In the rows, 128 means zero.
Each named turn below is shown by a few rows before and after it. Which turns, in which order, take the first row of each later pair to the second? The first pair is answered.
j_242:
[143 131 160 127 125 111 111 119 117 107 132 158 121 121 129 139 121 122
 116 130 127 132 121 130 143 121 118 117 136 129 139 121 105 147 133 122
 128 135 128 140 117 138]  ->  [145 125 143 115 142 112 126 117 116 129 118 145 124 126 135 127 122 120
 112 127 133 142 116 138 134 122 116 108 141 126 143 132  97 149 140 130
 118 126 128 141 108 133]
[120 116 111 129 115 116 124 161 156 131 117 112 143 129 120 131 135 134
 118 137 126 137 123 123 112 119 142 127 132 130 120 140 134 104 120 121
 126 112 130 123 124 123]  ->  [118 120 124 137 104 115 115 165 155 117 128 121 140 128 116 141 131 131
 119 136 122 130 124 119 122 120 141 135 126 137 116 133 136 106 113 114
 136 121 133 120 128 129]
[ 97 114 163 114 105  77 111 146  96 114 107 118  94 123 116 159 106 118
 118 100 112 111 136 114 168 147 105 129  96 186 124 111  89 167 129 151
 153 110 132  88 118 163]  ->  [ 99  99 114  86 149  80 151 137 100 167  72  84 107 129 130 123 119 128
 118 103 118 135 128 125 135 147 107 103 112 164 130 142  82 155 145 173
 117  87 127  96 108 147]
[167 125 129 143 134 157 131 122 164 160  96 113  84 168 169 154 129 132
 111  93 159 180 111 140  76 124 138  76 111  74 146 122  75 123 127 114
 105 207 186 145 119 130]  ->  [171 128 138 158 124 162 121 122 181 149 102 117  95 159 166 160 138 148
 126 103 147 178 112 131  67 117 149  84 119  65 137 121 101 102 121 112
 100 212 178 152 141 126]
j_845:
[122 129 139 130  97 132 131 133 120 127 140 134 102 136 114 121 119 132
 133 126 134 126 138 146 121 129 137 128 133 126 150 141 129 132 130 133
 128 142 136 115 134 118]  ->  [123 129 132 133 101 134 135 131 127 129 137 130 106 134 115 117 126 137
 136 135 131 130 137 144 113 128 141 126 140 120 151 144 135 122 131 134
 122 140 130 119 137 113]
[147 128 134 159 137 103 125 136 151 148 109 129 129 134 136 109 115 149
 135 157 136 118 127 146 120 110 130 121 117 112 131 149 150 136 137 116
 143 113 155 109 143 115]  ->  [138 121 132 155 139  93 126 140 140 149 104 125 121 134 133 108 108 144
 133 149 139 115 125 150 128 111 125 122 112 121 130 146 140 144 136 123
 147 107 154 103 139 123]
[118 161 159 176  81 128 103 133 125  78 166 158 149 123 133 149 143 140
 132 136 114 124 136 110 143 140 121 137 121 138 117  93 136 112  94  87
 131 153 143 128 148 136]  ->  [112 142 126 164 113 121 121 134 150 115 136 121 170 112 134 122 163 169
 155 148  95 146 128 111 109 135 134 124 144 116 110 113 163  69 102 114
  95 125 121 134 178 124]
[153 118 142 172 116 191 154  51 114 135 144 158 126 149 163 156 196  74
  70 136 151 159 108 126 132 157 141 110 146 124 202 121  77 153 206 145
 159 140 113 124 140  93]  ->  [150 107 122 164 135 188 167  52 130 158 123 136 142 145 166 139 208  91
  82 142 139 171 106 124 111 154 147 101 158 109 198 136  95 125 210 162
 136 125  98 129 156  84]
j_662:
[123 141 155 165 105 164  72 104 193  98 184 191 120 123 124 178 151 150
 132 154 127 105 137 104 141 152 142 143 127  64 102 118 163 132 128  66
 161 157 129 156 137 151]  ->  [133 133 115 149 137 179 105  91 210 141 159 164 143 124 139 150 171 168
 140 169 125 127 130 111 101 145 151 121 148  34 106 146 173 104 143  79
 125 140 118 171 142 130]
[134 148 171 156  91 120  76 141 144  89 163 156 125 149 104 153 131 142
 146 135 108 115 140 115 137 139 128 164 116 135 117  87 173 119  95 103
 152 134 122 128 153 132]  ->  [159 164 145 153  96 160 101 109 152 105 172 162 143 158 123 144 145 147
 136 156 124 128 140 122 104 134 139 146 130 105 127 109 175 113 110  81
 134 149 134 152 135 105]
[ 78  97 161 120  85  51  40 209 162 112 134 136  98 106 103 127  85 121
 145  77 102 128 123 143 193 159 125 126  58 202 100  93 114 147 143 195
 140  98 125  60 169 187]  ->  [136 169 173 148  29 143  51 143 158  67 217 208 107 138 138 158  87  99
 104 109 150 118 134 146 169 157 126 113  59 169 134  98 100 185 151 103
 169 183 182  98  99 154]
[135 146 107 115 132 150 143 101 116 126 143 143 135 135 139 118 125 124
 106 121 154 137 128 133 113 127 137 117 136 126 135 152 116 144 136 114
 135 146 150 144  92 106]  ->  [121 124  90 104 153 129 151 117 125 150 113 114 138 128 133 100 131 135
 121 115 140 146 121 132 105 126 137 114 142 126 128 159 124 124 138 144
 116 119 133 137 111 106]
Now pairs of rows:
(two turns a pair)
[128 113 110  85 146 126 119 101 112 121 145 138 125 102 100 123 113  83
 162 132 123 156 108 128 138 143 123 145 119 139 138 131 103 141 140 131
 139  86 165 157 111 121]  ->  [142 124 108  97 139 148 119  91 130 116 157 143 141  98 104 124 126  97
 170 149 118 160 108 122 116 138 133 143 128 117 136 135 126 118 137 117
 131  96 165 170 122 108] : j_845 j_845
[152 146 131 148 100 150 105 120 137  96 147 148 132 132 138 140 106 127
 138 125 114 126 129 101 128 126 138 155 131 108 101 104 162 114 118 118
 138 151 136 148 167 126]  ->  [133 114  92 115 145 122 131 133 130 149  98  99 132 125 138 106 109 133
 144 111 107 144 121 111 116 127 136 139 142 109  99 125 147 103 130 164
 107 109 120 139 171 128] : j_662 j_845
[156 190 144 189  72 187 109 118 122  74 188 197 132 118 127 145 145 121
 122 138 153 137 114 119  95 109 143 133 114 146 136 147 149 139 115 111
 163 164 134  93 128 103]  ->  [159 168  75 141 131 192 172 104 112 148 137 150 139 131 154  95 150 116
 107 135 175 167 106 145  59 111 138  96 133 130 153 192 111 144 146 143
 121 133 133 101  92  84] : j_242 j_662
[157 133 126 126 103 151 149 127 123 132 141 153 126 162 147 111 135  73
 110 118 144 139 131 108 118 145 118  94 121 141 143 111  96 131 146  92
 144 147 166 145  80 123]  ->  [124  92 107 107 141 105 151 159 134 167  90 107 130 145 130  84 136  92
 135 105 116 149 122 105 118 145 120  94 128 152 127 115 109 101 147 145
 117  94 133 129 118 130] : j_662 j_662
[131 138 131 156 117 147 131 114 210 164 175 127 141 167 143 152 124 140
 164 108 100 178 135 100  46  73 133  58 157  94  76 156 172  66 140 135
 101 146 114 145 179 139]  ->  [ 94 120 169 129 109  88 111 153 130 144 168 133  77 180 129 170  64  72
 124  48 126 148 136 119 138  95  88  73 107 179  92 121  81 165 137 154
 155 134 139  96 124 195] : j_845 j_845
[164 136 126 120 131 166 152  87 108 111 144 144 145 106 140 130 151 127
  95 112 134 118 130 128  97 145 119 121 117  73 155 156 130 146 138  93
 140 169 144 156 104  91]  ->  [125  93 114  87 163 102 154 127  78 143  94 102 120  99 125 110 130 116
  99  75 127 119 123 139 128 151 102 122 105 113 151 151  98 162 141 150
 137 119 128 123 109 119] : j_662 j_845
[ 94  94 131  99 146  60 125 158  97 157  91 103  85 115 118  94  88 111
 103  69 139 115 134 151 165 143 107 104 125 189 131 115  59 181 149 149
 135  96 119 108  92 149]  ->  [146 143 114 110 123 143 158  96 102 147 138 141 107 143 158 101 103 103
  72 105 175 123 137 158 119 136 114  83 140 142 156 140  55 190 165  87
 133 154 154 148  43 105] : j_662 j_662
[144 148 100 115 139 130 177 105 139 140 134  81 135 136 152  83 123 116
 113 133 151 165 124 134 107 100 111 100 134 143 179 110  93 148 131 114
  96 137 127 119  64 110]  ->  [131 149 133 123 118 109 149 124 119 111 146  97 112 132 139 105 104  98
 106 114 151 146 125 129 146 105 100 117 115 176 178  85  81 174 118 112
 126 143 133 101  62 134] : j_662 j_845
[132 123 111 106 142 125 149 118 104 145 121 125 124 146 144 129 121  93
 105 117 148 134 132 158 130 135 124 108 121 146 149 135  81 161 139 131
 124 120 138 119  93 132]  ->  [136 117  97 113 156 129 152 116 141 162 110 110 151 133 143 116 148 129
 131 138 124 151 129 149  96 124 143 104 141 114 136 147 126 108 138 142
  96 108 116 135 135 114] : j_662 j_242
[128 126  94 109 149 140 176  79 129 176 104 126 119 110 145  76 104 118
 129 149 178 128 121 157  75 145 142 107 113 129 131 165 100 128 118 159
  98 123 125 113 101 112]  ->  [117 120 108 106 144 121 165  92 111 167 101 126 102 113 140  83  90 102
 122 132 181 118 124 158 102 151 129 116  98 154 134 153  79 150 115 165
 114 119 130 101  92 126] : j_845 j_662
[103 132 155 115  77 132 128 109 118 165 114 157 102 131 133 140 152 148
 122  69 140 102 123 146 156  95  86 138 142 117 121 153 167 184 107 100
 118  79 151 129 137 173]  ->  [119 141 139 117  85 155 143  89 132 176 117 156 118 133 144 132 167 161
 125  86 142 112 122 145 131  90  95 130 155  93 125 166 180 171 112  92
 103  87 149 145 137 155] : j_662 j_845
[128 122 119 136 131 132 107 119 154 146 114 131 145 105 121 127 146 163
 137 151 120 123 136 130 116 135 145 129 138 121 123 126 153  94 144 136
 127 126 108 134 140 115]  ->  [108 115 137 134 125 107  89 139 137 136 109 130 127 104 107 135 129 150
 136 135 120 111 137 130 147 139 132 139 124 149 120 109 138 111 135 146
 144 118 109 118 140 135] : j_662 j_845
[120 102 158 170  87 114  96 179 138  91 116 175  96 115 120 166 121 155
 149 116 113  74 181 120 195 123 129 177 110 183 151  72 106 126 123 138
 173 159 142 109 178 131]  ->  [123  85 114 162 126 121 120 174 182 138  81 139 132 101 122 131 154 198
 176 138  88 106 176 114 142 111 151 163 143 142 140 100 150  63 131 164
 122 133 109 128 221 104] : j_845 j_845
[129 104  95 128 178 120 155 123 109 108  95 114 125 105 142 106 137 102
 118 132 136 168 120  94 203 145 134 124 113 140 138 141 115 119 104 150
  98 106  89 136  76 102]  ->  [141 115  89 131 175 137 164 108 109 108 104 120 127 112 150 108 139  99
 108 140 142 169 122  98 193 147 136 120 117 130 145 147 114 123 106 134
  97 118  98 142  64  95] : j_845 j_242
[151 114 154 113 107 149 125  96 154 118 160 145 145 127 133 142 125 142
 162 200 115  88 144 161 170  96 180 125 133  60 119 144 120  93 153 124
  81 151  95 136 133  92]  ->  [152 115 146 107 111 157 134  91 150 125 160 144 145 130 139 138 124 139
 156 202 124  91 143 165 167  97 178 121 134  59 125 148 112 100 155 120
  80 152 103 138 121  89] : j_242 j_662
[ 98 120 161 127 135  91 140 166  95 128 128 137 122 138 102 125 151  93
 121 127 129 115 142 117 169  96 125 128 129 173 135  94 127 116 107 140
 132 111 120 112 136 132]  ->  [117 135 136 116 140 130 172 136  83 143 137 142 124 156 127 115 153  82
 100 136 159 123 142 130 145  96 122 108 137 154 156 114 103 135 122 121
 126 128 142 126  91 114] : j_662 j_242
[149  58 103 127 171 143 139 131 122 108 144  87  96 108  83 157 122 122
 113 112 131 123 119 130 153 148 137 110 138 147 144 106 118 126 134 150
 162 100 157  91 129 135]  ->  [172  80  96 132 161 177 150 107 122 102 163 105 103 118  98 159 129 117
 100 126 145 125 120 133 135 145 138 101 143 129 154 116 116 132 139 124
 163 125 173 107 107 120] : j_662 j_662
[121 114 157 141 107  99 105 159 117  89 148 128 108 125 110 157 118 122
 146 115 113 130 127 126 140 132 118 149 119 151 102  79 140 138 124 136
 145 130 141 104 156 151]  ->  [130 123 151 132 105 111 117 148 102  90 153 136 100 137 119 159 111 105
 126 113 133 126 128 135 143 137 111 142 115 155 119  85 114 163 130 124
 152 140 159 106 126 148] : j_845 j_242
[140 138 123 106 142 129 136 123  89 136 118 134 102 142 146 133 108  87
 112 110 154 110 124 144 157 134 115 121 119 160 141 138  82 189 139 108
 142 133 157 117  73 133]  ->  [135 119  91  92 172 126 159 125 104 175  86 100 117 140 150 105 121 107
 125 116 145 130 117 150 130 129 122 105 134 141 135 159  92 162 151 135
 111 107 139 120  87 122] : j_662 j_662
[137 148 149 182 141 105 127 151 138  88 149 157 120 109 127 154 115 104
 128  75 125  99 127 138 139 135 143 150 107 124 133  89 122 175 120  83
 165 153 146 128 120 125]  ->  [130 115 103 163 193  91 152 160 170 147  98 107 145  96 127 114 140 141
 156  85 102 129 119 139  98 129 158 132 135  99 118 114 152 122 130 126
 117 110 112 134 158 108] : j_845 j_845
[167 148 116 109 152 158 142  93 134 148 120 131 168 125 139 109 126 151
  61 149 139 173  71 152  78  89 126 142 160 108 140  87  97 134  87 147
 118  91 111 124 195  59]  ->  [143 130 148 119 142 118 105 127 136 126 116 131 158 110 114 122 115 155
  78 135 114 159  73 141 114  91 124 169 145 138 121  59 110 128  69 163
 136  74  94 103 233  83] : j_662 j_242
[140 141 142 123 110 140 124 121 113 112 133 141 122 127 116 141 120 114
 116 134 136 118 138 121 143 135 131 125 121 141 132 113 123 146 118 112
 136 142 135 133 117 141]  ->  [133 121 115 110 139 131 140 126 132 147 102 110 136 118 115 114 136 134
 133 138 121 136 134 123 119 132 141 116 136 126 124 129 139 112 127 137
 106 114 116 135 140 133] : j_845 j_845
[165 133  99 132 124 160 162  97 165 156 139 124 119 123 159 103 157 142
 133 144 107 151 122 151  74 135 197  92 151  79 149 153 151  76 130  99
  76 141 119 149 115 104]  ->  [153 127 126 151 109 141 133 116 181 129 143 128 121 107 140 117 159 159
 154 143  80 140 124 134  87 133 202 113 149  86 129 134 181  54 114 104
  84 135 105 140 155 117] : j_242 j_662
[124 121 176 135  99  87  81 150 140  78 159 136  99 117  95 167 111 129
 121 111 122 103 130  87 164 142 124 145 102 160 108 105 115 148 107 121
 179 111 124 119 144 164]  ->  [139 135 171 128  95 108  97 134 127  78 172 147  96 130 110 167 104 111
 100 114 143 105 130  98 163 144 117 132 101 154 124 112  90 172 114 104
 186 132 144 126 106 157] : j_845 j_242
[135 144 172 153 116 151 122 110  97 139 136 137 143 137 111 134 138  96
 107 135 195 142 116 152 142 139 104 137 121 115 126 117 111 127 142 129
 159 157 138 127 105 141]  ->  [126 127 147 147 145 139 132 117 128 170 108 104 165 123 105 113 159 128
 133 146 170 160 113 145 111 132 118 133 139  95 110 132 145  81 143 158
 124 126 108 133 145 129] : j_845 j_662
[104 132 148 174 114 146 104 119 135 106 116 167 121 147 143 148 145 164
 116 122 128 142 158 123 152 132  99 138 135 165 138 114 133  80 134  77
 150 130 137 106 157 122]  ->  [ 87 106 126 152 143 119 115 134 131 137  79 132 118 143 139 126 146 169
 125 111 120 154 151 131 152 134  96 134 136 172 134 121 126  71 142 112
 131  98 121  96 167 128] : j_845 j_845
[126 151 102 142 128 152 141 120 107 130 109 136 137 125 120 146 121 121
 131 166 115 109 134 139 128 148 146 109 139 128 121 122 129 151 143 108
 108 126 136 127 119 127]  ->  [124 148 107 146 129 150 135 122 116 129 106 134 140 118 119 146 127 132
 140 168 107 111 134 135 124 147 149 112 142 122 116 121 142 138 140 111
 103 123 129 127 132 125] : j_845 j_242
[133 143  95 110 134 123 135 136 124 153 113  98 140 131 136 101 128 133
 136 139 121 133 133 125 142 121 121 106 141 122 144 160 108 134 128 133
  90 113 117 142 120 131]  ->  [125 139 129 130 115 109 102 151 136 123 121 108 141 118 120 121 130 146
 155 137 100 124 136 108 161 119 126 129 135 131 127 140 140 119 111 134
 100 115 103 136 156 142] : j_242 j_662
[101 122 133 143 122  96 116 141 125 125 122 113 132 108 109 128 129 133
 139 106 115 124 123 135 161 126 131 123 120 157 110 118 147 119 122 131
 142 103 104 111 160 165]  ->  [119 142 142 162 105 123 112 122 139 109 146 135 146 111 117 142 141 142
 142 124 115 124 126 127 145 119 141 124 126 139 109 118 170 106 119 106
 144 128 111 127 165 151] : j_845 j_845
[ 94  84 116  50  95 108 133 190 122 111 129 124  68 158 123  68 149  96
 149 151 128 164 114 132 128 115 127 108  93 163 130 142  97 123 126 120
 149  97 142  96 150 123]  ->  [ 99  98 131  59  81 118 124 186 118  90 146 142  63 161 120  79 145  90
 141 153 135 156 119 130 137 114 125 115  87 169 131 135  93 134 122 106
 164 111 153  97 142 125] : j_242 j_845
[138 134  90 151  89 143 126  92  65 106  98 164 121 128 158  92 139 121
 157 183 111 166 134 105 137 130 117  94 151 140 162 127 111  97 144 103
 130 126 153 158  51 127]  ->  [128 122  95 162  94 128 113 105  90 105  86 152 135 111 143  89 152 147
 186 190  83 169 131  90 130 124 130 106 158 132 142 121 151  56 134 117
 116 110 128 157  96 126] : j_662 j_242
[140 160 138 125  78 106 150 124 108 101 146 163 157 120 127 105 119 151
 147 143 133 116 126 160 160 125 134 133  94 114  87  78 149  94 122 153
 166 171 160 105 130 155]  ->  [149 155 104 112 105 116 174 111 124 134 123 142 174 119 140  81 133 166
 152 155 134 133 122 167 128 122 143 117 112  87  86 102 157  73 134 166
 135 159 151 118 134 137] : j_662 j_662
[143 146 136 135 101 164 124 132 108  97 156 159 129 121 140 125 133 128
 142 136 117 113 140 133 128 118 136 139 122  95 128 113 137 118 121 113
 154 169 126 170 118 139]  ->  [142 136 107 103 129 159 155 130  88 132 132 140 118 135 151 103 125 110
 126 125 134 126 134 150 121 122 124 119 123 101 142 132  98 140 137 128
 143 154 134 166  85 137] : j_242 j_242
[104 157 113 133 115 122 135 119 153 139 148  91 163 137 154 126  89 134
 118 143 121 111 106 138 135 118 149 163 156 116 130 103 147 124  84  93
  94 118 162 173 155 118]  ->  [101 157 119 125 111 115 138 124 130 136 152  99 148 145 153 131  75 113
 102 128 133 101 107 146 155 123 137 164 145 136 136  98 118 154  85  94
 107 120 172 163 133 130] : j_242 j_242
[123 104 156 113 123  74  96 152 135 123 143 118 111 139 110 137 131 131
 139  82 115 156 166 129 148 112 101 123  95 157 124 107 118  95 119 147
 122  90 113 112 140 138]  ->  [139 127 165 118 103  96  98 136 122 104 170 143 103 154 120 151 123 114
 118  84 139 148 170 133 154 114  94 120  89 156 139 104  99 124 122 121
 139 118 137 117 106 134] : j_242 j_662
[142 147 132 145 124 149 126 131 129 131 145 145 127 132 126 142 121 126
 131 132 135 111 134 115 126 137 131 140 132 132 127 117 122 135 151 121
 127 145 143 114 122 129]  ->  [131 131 116 134 146 134 136 140 135 153 119 123 135 125 122 125 128 138
 142 132 125 124 127 117 118 135 133 136 140 128 119 125 129 118 154 144
 107 123 127 114 137 127] : j_662 j_662
[113  80 135 107 146  81 112 184 138 165  98  78 127 112 104 107 109 124
 144 114  85 146 124 110 146 121 107 130 117 147 117 127 122 125 136 158
 146  91 106 113 135 150]  ->  [117 103 172 126 109  93  87 177 126 120 140 118 114 118 100 142  96 106
 132 112  95 124 130 103 171 125 102 145 101 159 122 106 114 153 125 127
 181 123 128 111 121 159] : j_242 j_845
[143 149 117 160 122 129 147  87 182 180 114 115 150 114 149 162 177 155
 126 152  91 140 109 142 113 102 139 131 165  90 110 135 111 150 123 120
 126 105 162 146 110 160]  ->  [116 135 149 164 112  89 115 118 168 158 107 113 130 103 127 176 160 148
 132 128  77 123 108 135 156 108 132 150 146 126  96 109 107 161 106 136
 148  90 153 120 129 189] : j_662 j_662
[120 148 173 138 152 136  87 170 135  54 163 149  81 122 124 118 159 115
  75 132 149 129 119  86 139 120 120 201 158  78 120  87 130  84  67 101
 147 138 132 179 132 139]  ->  [116 121 122 107 203 126 127 172 144 115 112 102  97 120 134  75 173 134
  82 134 146 157 110  95 101 117 125 177 178  59 121 119 128  58  86 140
 100 103 114 183 139 121] : j_662 j_845
[111 117 141 131 125 119 124 171  98 152 121 101  90 129  94 153 108 117
 138 110 131 123 131 135 160 166 129 136 109 148 111 118 109 146 137 140
 129 135 142  88 112 166]  ->  [142 139 131 159 113 168 130 138 149 149 146 115 132 124 105 151 146 157
 156 152 119 136 133 120 105 153 159 129 136  95 103 132 167  91 137 110
 106 158 134 124 141 129] : j_845 j_845
[120 110 140 147 122 155 112 122 139 141 123 156  92 111 103 126 111 115
 148 101 111 145 131  98 162  85 149 133 104 159 106 129 161  75 126 108
 129 125 118 106 137 147]  ->  [128 112 122 145 126 167 125 112 147 152 119 153 105 114 113 117 121 124
 150 112 113 156 130 101 139  84 158 127 116 141 110 139 168  64 132 108
 114 124 116 116 136 132] : j_662 j_845
[134 124 195 147  95  90 109 103  89  78 178 161 115 153 158 157 134 101
  97 121 136  70 157 174 119 148  79 138  72 178 127  71  87 177 131 100
 142 140 128 109 134 128]  ->  [152 116 146 151 129 120 136  85 158 124 152 126 172 136 169 121 187 167
 141 165 105 107 150 161  33 128 117 121 119 107 110 109 163  79 139 113
  76 121  91 144 192  81] : j_845 j_662
[ 71 155 117 122 168 155 170  77 106 149 133 117 158 163 103 140  63 111
  94  91 161  66  96 153 160 120 108  98  84 128  94 147  72 147 162 107
  63 149 163 129 129 124]  ->  [ 79 166 124 132 156 167 164  71 110 137 147 129 161 164 106 148  65 110
  93  97 162  64  99 153 154 119 110 101  86 122  94 145  77 146 159  95
  68 162 167 137 126 119] : j_662 j_845
[133 136 136 130  99  65 139 143 135 123 123 145 132 103 131 145  68 124
 136 157 131 129 120 118 149 149 143 140 106 173  93 107 121 164 112 125
 138 128 131 116 131 118]  ->  [137 124  99 110 130  68 170 136 143 160  95 118 147 103 143 117  80 136
 140 163 131 148 114 127 116 146 146 121 121 155  96 133 122 146 125 143
 108 110 123 126 130 105] : j_242 j_242
[ 94 122 142 119 151 113 127 132 105 152 104 134 136 136 117  85 179 189
 130 123  95 127 208 143 151 146 112 133 167 105 126 135 141  95 134 147
 100 119 131 151 126 136]  ->  [ 88 124 164 129 135 100 108 144 101 131 111 143 128 131 106 103 168 183
 131 115  91 115 210 139 171 147 110 147 157 120 122 118 141 103 126 142
 119 123 133 142 132 151] : j_242 j_845
[174 140 189 151  76  86 121 154 121 128 189 179  94 108 133 145 117 140
 114 114 174  92 102 101 105 104  97 124  87 139 132 116 151 107  89 152
 182 137 109 139 151  92]  ->  [185 142 145 120 103 106 166 130 101 171 174 166  93 129 158 117 114 122
  87 117 205 110  98 123  84 108  89  95  94 127 157 145 107 131 111 154
 166 135 126 148 100  78] : j_242 j_662
[156 137  78 129 135 148 132  85 103 128 155 125 143 115 146 109 124  97
 110 133 137 114 128 155 148 117 127 138 136  86 124 159 163 144 128  86
 126 144 155 143 101 132]  ->  [119  99  84 117 155  90 114 131 102 144 115  91 133  96 121  99 116 106
 129 111 108 115 123 151 172 120 125 150 130 113 107 146 170 131 119 135
 120 100 124 116 140 156] : j_662 j_662
